Each path below is one point turned by a fixed rotation once a step. After each direction that follows a path, write how fast that rotation turns it, in degrees each step (0 if it stays still).
Each turn is a multiple of 5 degrees from 10 to 175, or 0.
Each row of a path follows its step; steps can be skipped.
path 1
step 1: [  9 -13   2  -6   0  -2 -16 -11  -6  14  -5  -8   1   4   7  -4   5  -6
   3  -6  -9  11  -6  -2   0 -15  13  -5   9  -4  -8  -9   8   8  17   5
   7   0  -3  13   0 -13  -9   0   4  -4   6  -3   1  -2  -1  -4   9   3
  -8  -7   4  13 -17]
step 3: [ -2   2  -8  -9   8  -3  -1   2  -6  -1  13 -11  10 -13   7   6   3 -13
 -13   8  10   4  -5  -9  -7  -1  -5  -1  -6 -13  -9   2  -5  11 -12  -5
   0   6  -7  -8 -11  -4   3  -4  13   5  -6   2   8  18   2   4 -19  -5
  -1   9   9  -1   5]
step 8: [  0   4 -21  11 -13   7  -8  -7  -7 -11  -2  -1   7  -4   2   1   3  -7
  -4 -14  -3   4 -20  -3 -10  -6  -1   3  -2 -10 -13  -2  -1   3   1  -5
   2  -5 -13  -7   8   0   0   2  -9  14  -8  -2   3 -14 -17  -2  -6   1
   1  -2   1  -6  13]
step 10: [ -3  -1  11  -2  -4  14 -20   2  -2   4  12 -14  17  -6  -4   0  21  12
  -5  -1   4   8  -1   3   3   1   5  -3   3  -1   4   1   9   7   3   3
  -3  -7  16   1   2   6   6 -19  -5  -5  -3   8 -11   6  -2  -1   2  -3
   6   9  -6   8 -12]
step 12: [  7  -5   3  14  -6  -6  -5 -19  -1   5  -2   5   2   7   1  -8  -2 -23
  -6   6  11   0  -3  -2   5 -14   1   3   7  -1  -2  -1   0   3   1   3
  -6  -4  -2  -5  -5  -5 -10  -9  10   4  -4   6   1   7  -9  -4   7  21
  -3  10  16 -13  15]
step 16: [ -9  -3   3   5  -8   7  -9   7  -5  -6  12  11  -7  -8 -13   0   7  -5
  -3   0   3   0  -4  -4   0  -8 -12 -12   1   3  -7  -5   9   4 -10  13
  10  -8  -3  -9  10  -7 -11  -1  -3   2  19   5   5  -8   0   3   7   0
 -10  10  23   1  -6]
step 17: [ -9   0  -6   6  16   5  -3  -8  13   1  -4  -2   5 -19   7  -3  -5   4
 -10  -3   3 -14 -13   0  -9  -8  -1 -10   1  14  -6 -13   5  -2  -8   1
   6   2   0   2   4  21  -3  -1  -3   7  -1  12  -2  10  -2  -2  -3   8
  -5   9  -2  -2  17]
step 18: [  6  -6   8 -15  -5  -4  -1  -5 -12   2  -1  -1  16  -9   8  -5  -2  -3
   4  10  -1 -22   5 -12  -4   7   6  -6  -6  10  -1   7   8 -10   5   0
 -14  -4  -3   7 -14  -2   4  -8  -4   4 -10   3  -2   8  -5  -2  16  -7
  -4   9   7  14   3]
Directions:
[ 1  3  2  1 -2  1 -3  2  3 -2 -2 -1  2  2 -1 -3  0  3 -2  0  0  2  1 -3
 -1  2 -1  1  0  1 -1 -1  0  0 -1  3 -3 -3  0  3  3 -1 -2 -2 -4  1  3 -4
 -3 -3  1  0 -2 -2 -1  0  3  1 -4]
125
[-4 -2 -2  0 -3  2 -2  2 -1 -3  3 -2 -3  0  5  0 -1 -2 -2 -3 -1  0 -1  3
  1  0 -1 -3  1  1  2 -2 -2  1 -1  1  0  0 -5 -2  2  0 -1 -2  3  0  0 -2
 -1  2  1  1  0 -3  0  1 -3  2 -2]
55
[ 0  3  1  1  1 -3  1  0  2 -4 -3  0  5  1  4  3 -3 -3  1 -1  1  0  2  2
  1 -1  2  0  1 -1 -1  2 -1 -1 -4 -2 -1  0  0  0 -1 -2  2 -5  1  1 -2  1
  2  1  1  4  2  1 -4 -1  2 -1 -2]
120
[ 2 -4  0  0 -2 -3 -2 -1 -3  0  3 -1  1  3  0  3 -1  1  0  2  0 -2  1 -2
 -1 -6  0 -2  0  1  5 -1  2  0 -1  2 -2 -2  4  1  0  0  0  0 -2  0 -1  0
  3 -1 -1  0 -1 -1 -1 -1 -1 -3 -5]
125
[-3 -1 -2 -1 -1  1 -1  1 -2 -2 -1  3  4  0  1  1 -1  0  3 -1 -2 -4 -1  1
 -2  1  1  3  1 -1 -1 -1 -3  3  3 -1  1  3  3 -1  1 -3 -3  4 -2 -2  0 -3
  2  2  3  1  1 -2  0  3  4  0 -2]
145
